First come named turns, each shown by rows before and after it. For each pair of rows after them, which turns, in which order, take the first row to the second? The first pair is done for you.
L:
[ -6 -29  -1 -30 -14   1  -2 -18  18  31  -9  10  12  -5   6  -4   7 -18
  -6  11   4  -5  -1   3  -7   3  17  19  -4  -9  14] => [-14 -25  -5 -32  -8  -2  -5 -16  15  27 -14  10   6 -10  11  -2  11 -17
  -5   2   3 -10  -1  -5  -9  -4  20  23  11 -16   6]
[ 1 -3 -2  1  7 -6 -6  4 -5 -3 -4 -2 -3 -5  5 -1  4 -4 -1 -1 -5 -1  0 -3
  5 -1 -2  4  7 -1  1] => [ 1  1 -2  2  8 -5 -4  5 -5 -4 -3 -1 -4 -5  4 -1  4  0 -2 -2 -7 -1 -1 -1
  6  0 -1  2  3  1  4]
[  2 -19  20  -4 -26   5   3 -12   3  18   2  12  36  -5  -3 -13  10 -16
   6  27  21  -8  -7  11  -4  23   6 -16 -12  17  -6] => [ -7 -24  22  -8 -26   3  -1 -12   5  18  -5  10  30 -13   4 -10  14 -20
  12  18  24 -15   2   1 -13  19  13  -9  10   8 -16]
P:
[-10   4  12   7   6  -9  -2   3  -4  16  -6  20   2 -34  20 -15   9  -6
  -6   0  20  -5 -12   4   6  -8   1   3   3 -34 -13] => [  7  -6   4  17   3 -15  -3  -1   1   3  -7  11   4 -19   0  -6 -14   3
  -7  11 -12  32 -27   8  17 -11  -9  13 -13 -28  -9]
[ -1 -14  11  -8  -7   3  -2   5   7   2  -3  19  -1  -5  -7  18  -8   7
   5   0  -9  16  -3  -5  -6 -19   3  14   0   0   0] => [ -7  -9  18 -11  -5   6  -2   9   5  12   3  24   2 -13   8   9   7  -3
   3   1   9  -3   6  -3 -10 -13   6   9   1  -3   0]
[  2 -25   3  -1 -11  -3  -8 -13  13   3 -16  -7   4   2  -8   8 -18  -7
  10   6 -10   6  19  -5 -13  -1   4   9   7   3  -6] => [ -1 -20  11  -2  -7   2  -8  -7   9  14  -9  -1   8  -7   6   2  -2 -19
  10   7   7 -11  26  -1 -13   5   9   2   4   0  -2]
[ -6  11   7  -1  -2   4   5   3  -2   9   5   9   6  -3  -2  -7  10  -2
  -5   1   8  -8   2   2   3   1  -3 -14  -8   2   4] => [  1   8  -1   2  -5   1   6  -2   3  -2   0   7   4   7 -17   1  -7   8
  -4   2 -10  11  -6  -1   7  -4  -8 -10  -9   5   2]
Z:
[  1   0   2   2   8 -10  -2   5   2  -4  -5   3  -1  -6   9   9  -1  10
   1   9 -13   5   0   1   4  -5  -2   8  -9  -4   3] => [  1   6   2   3   5  -7   0   4  -1  -4  -1   5   0  -4   7   8   0  11
  -2  12 -11   6  -3   3   5  -3  -5   4 -17   1   6]
[ 10  30   3   1  15  10  15   2  -5   7  16  21   4 -11  17 -20  15   8
  -4   4   1  -7 -16   2   4  -1   2   2  -6 -19   7] => [  8  34   3  -4   5  14  20  -4  -1   8  13  23   5  -4  10 -19  12  10
  -2   2  10 -11 -13   2  -5   1   0  -5  -5 -15   6]
[ 10 -26  15   9  -4  -6   0   0   5  18   5  -4  15  -8   7  -4  11 -19
   5  16  -2   3  15   6   5   9   0   5  -7  -5   2] => [ 12 -23  15  12  -2  -5   1   1   3  19   6  -3  16  -6   8  -6  12 -18
   3  21  -2   1  14   6   6   8  -2   2 -10  -4   5]
Now pairs of rows:
Between the rows of a pair lie two turns.
[ -2   5   8  -9 -18   2   4 -16  10  -3 -11   7  -2  17 -12   7 -12   8
   5  -7   6   1   4  -3 -23  -3   8  -4  11  10 -11] => [ -7  16   2  -7 -11   2   4  -8   6 -10 -13   8  -8  15 -10   7  -8  17
   1 -15   6   0   0  -6 -18  -8   7  -1  17   4 -13] => L then L
[ -4  -9   0   8  11 -10   5  -3   2  16 -18 -13  -9  -6  12   3  15  -2
  -6 -20   3 -22  -6 -14  -9 -21  11  13  32  -1 -12] => [  7 -16  -6  14  10 -16   4  -8   8   4 -19 -18  -9   4  -3  11  -6   6
  -7 -16 -18  -2 -18 -13  -3 -25   5  21  24   3 -10] => P then P
[-11  45 -21  -2  12  -5   4  20 -11 -15  19   3  -3   6 -10 -14  14   7
 -23   2  -5   7  -5  15  -8 -16   0  -9  13 -10   7] => [  6  28  -9   0  -5   0  10   8  -3   0  26   3  14  17 -18 -16   7  -6
 -22  25  -2  13   1  26 -10  -3  -5 -18 -18   5  19] => L then L
[  1   8  -6  -1  -8   3  12   1   1   7  -3   5  -4  -7  -4  -8   4   5
 -12   3  12  -9  13   2 -10   8  -2   3   9  10  -7] => [  0   0  -4   3  -3  -1   5   2   2   7  -7  -1  -5 -12   1  -4   3   2
  -5   0   2  -8  14  -1  -7   4   3  12  18   1 -11] => Z then Z
[ -6   9   4  -6  -6  -3  -4   0   6  -1  -2  16  -7  -7   4   3   3   0
 -12  -6  14 -11   8   5 -14  10  -3 -18   9   5  -3] => [ -5   6  -2  -6  -9  -5  -7  -2   9 -11  -7  13 -10   1  -8   8 -10  10
  -7  -9  -1   3   2   2 -16   5  -6 -13  13   6  -6] => P then P
[  1   7  -7   5  23 -13   8  -1   2 -10  10  -7   4  -2  -9  -1 -22  -3
  23  10 -15  13  16  13 -11   6  -3  25   4  -3   6] => [ -8  12  -2   2  29 -12   6   4  -1  -2  12  -4   4 -12   7  -7  -6  -9
  21   5   0  -6  20  12 -14   7   3  20  13 -12   5] => P then Z
[ 12  -3  11   0  10  21   7 -11  -1  22  11  12   2   5  -5 -10 -14  -5
   6  19  24   9  -3   3   5  20  -4  -9 -26  25   9] => [ -2   4  13  -9  10  23  10 -11  -1  24   9  18  -3   0   0 -15  -4  -6
   8   6  41 -10   8  -5  -8  20   0 -11  -4  19  -1] => P then P
[  7 -22   2  -2  -7  -7  -5  -7  15  15 -12 -22  10  10   6 -12 -12 -12
   1   6 -13  39   8   0 -15  -6 -16   5   3  -7  -2] => [  5 -22   1  -1   0  -9  -8  -2  13  13 -14 -24   6   5  12 -11  -8 -12
   0   5 -17  37   7  -3 -12  -9 -12   6   8 -14  -2] => Z then L
[  4  -8   1   2  -1 -11  -9   2  -7  -5   8   6  -6  -4  -1  18  -3  -8
   1   2 -16  11 -20  -1  10   9   4   0   0  -6   0] => [  4   3   0   0  -6  -7   0   0 -10  -5  13  11  -4   2  -8  14  -1  -5
  -4   3  -9  10 -23   3   8  13  -2 -10 -12   1   5] => Z then Z
[ -4  -4  -3   5  20 -12  -3   5  -7  -9  -7   3   0 -15  15   3   7   1
  -7  10 -12   3  -8   7  16  -4   1   4  -6  -7  -2] => [-10  -2  -1   1  20 -12  -3   7  -8  -7  -7   4  -1 -19  20   0  12  -1
  -5   5  -5  -5  -3   5  12  -1   5   1  -1  -8  -4] => P then P
[ -3  15  -6   5  18  -2  -7  18  -9 -13   6  -5  -9  -4   0   2   9  12
 -10  -7 -18  10 -20   1  22 -18  -4   7   1  -4   6] => [-18  23  -7  -6   5   4  -2  12  -4 -12  -1   3 -16   2  -4   2   9  14
  -4 -22  -3  -3  -8 -10   0 -16   1   2  21  -5  -7] => L then P
[ 17  20  11   5 -18   9  15  -9   9   9   6   4  22  -2  -8 -18  26   3
 -25   7  30  -5  -2   8   3   5 -13 -34  -4  18  13] => [ 14   2  15  -1 -26   8  11 -18  18  18  -1   4  22  -7  -1 -15  27  -7
 -12   5  32 -13  13   1 -13   7  -2 -28  14  12  -1] => L then L
[ 21 -21  24  34   2 -23 -22  -8   9   0  -4 -11  -3   5  -3  -1 -17  -7
  19  12 -17  -6 -12 -18  11  -5   8  26  -9  -1 -11] => [ -2   3  21  26  12 -20 -20   3   2  -8  -8  -3 -17  -3   4  -4  -3   2
  16 -12   0 -28 -10 -30   3 -10  12  21  18 -12 -23] => P then L
[  3  19   1  14   8  -9  11  15 -20  -4  15  -8  -3 -14   0   1  23  10
 -15   0  -4  14 -16  13  29   4  -4  14 -10 -15   1] => [ -4  31   1   2 -18   3  26   1 -14   4  14   5  -1   7 -17  -2  16  13
 -15  -3  19   5  -8  11   5  12 -10  -3 -15   3  -2] => Z then Z
[  6  -3  -4  -1 -19   9   7 -17  18 -16 -13  -1  -6  14 -16  -1 -25  20
   2  11   4  21   5 -11 -11  -1  -6   0  -1  14  -4] => [ -3  -3  13  -5  -9  11   0  -5  11   9  -3   3   2 -13  20 -15   7  -5
   1  12  35 -19  23  -7 -14   9   6  -7   5   2  -1] => Z then P
[ 12   1  -1   7  12   9   2   0  -6   4   4   4   1   4  -4  -7  -3   3
   0  22 -16  18 -13  13  16   4   8  -4 -15  -4  14] => [  7   9   1  -2  -8  15  11 -12   1   9   3  13   2  16 -15 -10  -9   4
   2  17   1  12  -4   8  -2  10   6 -14 -14   7  10] => Z then Z
[ 28 -16  -1   6  -3  -5  -2 -11   9   7   3  -2  11  11 -12   5  -8 -12
   3  24 -14  15   0  12   5  14 -10   4 -29  16  14] => [ 19 -28   5  -2 -16  -5  -2 -20  18  15  -6   1  11  12 -10   6 -12 -18
  14  16  -6   2  17   3 -15  17  -3   8  -8  13   2] => Z then L
[ 11 -16  22 -18 -43  11  15 -31  16  21   3  17  18  15 -15  -8 -13 -15
  22  10  20  -7  19   4 -30  22  -3 -18 -26  25   5] => [ -1 -22  17 -21 -43   5   9 -35  20   8 -10  15   4  14 -15   1 -21  -9
  31  -7   9  -5  25 -12 -41  12   3  -4  12  15 -15] => P then L
[-14 -16  12 -31  -9  26   3  -3   5   3 -10 -16   1  10  28  -6  -2 -12
 -10 -11  16 -24   2   6 -18   9  -8 -19 -21  11  13] => [-21 -23  10 -30  -4  21  -2  -3   6   1 -16 -21  -2   2  34  -3  -1 -14
  -5 -17   9 -27   3  -2 -20   5  -1  -6  -3   1   3] => L then Z
[ -1  13   0   1   2   4   8   4 -16   6   3  -1  -6  -3   2  -4  12   2
  -9   4   2  -7  -6   8   2   1   0  -4 -10   3   3] => [ -6  15  -2  -3   0   4  10   4 -15   3   0   0 -10  -2   1  -4  11   5
  -6  -5   6 -11  -5   1  -5  -1   1  -4   3   2  -3] => P then P
[  5 -19   5  -8   5  -3   0   1   0   5  -7  -1   9   7  15  -7   7 -13
   2  21   6   1   6   6  -4   3  11  -4   2  -4  11] => [  8 -24  -2  -3   3  -7  -2   1   2  -4 -13  -5   5  12   7   0  -6  -4
   4  18 -11  16   1   0  -2  -3   9   4   7  -5   7] => L then P
[  7  10  -9 -11  -6   3   6 -17  -1   0  -3  13   1  21 -10  -2  -9  -5
  -3   4   2   9  -1  -4  -3  -5 -14   0 -10  16   5] => [  7  10  -5  -8  -3   3   8 -14  -3   7   3  15   5  17  -6  -7  -4  -9
  -6   9   9   4   0  -1   3  -2 -13  -2 -15  15   8] => P then P
[-12  19  -4   4  18   4  13  10 -11  -7   2  18   0 -18   8  -3  13   6
 -13  -7  14  -4 -10  -4  12   3   8 -11  -5   5  -7] => [ -3  10   1   5   7   7  16   7  -7   3   6  19  11 -11   3  -6   7  -1
 -14   7  14  -1  -9   1  12  11   3 -16 -24  15   1] => L then L
